[ 0.62  3.51  4.66 -5.06]
What is the first entry from the right?
A: -5.06
What is the third entry from the left?
A: 4.66
What is the second smallest entry?
A: 0.62

x =
-561  -543  -564  -563  -546  -559  -543  -558  -543  -524   657   657
-558  -538  -548  -539  -552  -558  -563  -545  -518  -535  -524   154
-539  -552   626   662   678   663   665   648   651   662   659   649
-527  -567  -555  -532  -559  -430   655   650   672   657   666   660
-532  -561  -540  -542  -569  -571  -551  -557   630   662   658   677
-545  -539  -571  -566   271   651   664   661   673   655   668   681
Indices start at 1.
Read off the entry directly below 663.
Answer: -430
Read off the entry in row 1 and column 1.
Answer: -561
Read off the entry at row 2, column 1.
Answer: -558
The entry at row 1, column 3 is -564
Read off the entry directly above the largest entry.
Answer: 677
Read off the entry in row 1 and column 2.
Answer: -543
Read off the entry in the bottom-left corner.
Answer: -545
The entry just left of -546: -563
Read off the entry just left of 658.
Answer: 662
Read off the entry directly below -527.
Answer: -532
The entry in row 3 and column 2 is -552
Read off the entry at row 3, column 1.
Answer: -539
Read off the entry just left of 659.
Answer: 662
The top entry of the column that holds the largest entry -> 657
The largest entry: 681
Read off the entry directly below 649.
Answer: 660
The entry directly above -540 -> -555
Read off the entry at row 2, column 3.
Answer: -548
Read off the entry directly below -551.
Answer: 664
Read off the entry just left of 672.
Answer: 650
Read off the entry directly above 678.
Answer: -552
Read off the entry directly below -555.
Answer: -540

[[843 771 803 879 833 746 792]
 [404 537 634 639 311 578 452]
 [657 766 642 882 980 558 590]
 [992 441 376 824 825 818 877]
 [879 118 389 550 330 627 596]
 [916 533 661 951 738 685 717]
 [915 755 662 580 478 925 496]]
Give the second entry from the end, reading row by row.
A: 925
The centre entry: 824
The entry directly above 685 is 627
The fifth-last entry, reading row by row: 662
Give the third entry on the main diagonal.
A: 642
Give the first entry in reading order.
A: 843
The 2nd entry in reading order -> 771
The entry directly above the smallest entry is 441
The entry directly below 843 -> 404
Give the second entry on the main diagonal.
A: 537
The fourth entry from the end, reading row by row: 580
Give the entry in the bottom-right corner.
A: 496
The second entry on the diagonal from the top-right corner: 578
Give the last entry in the row that holds the smallest entry.
A: 596
The entry just right of 537: 634
The bottom-left entry: 915
The first entry on the diagonal from the top-right corner: 792
Give the maximum.
A: 992
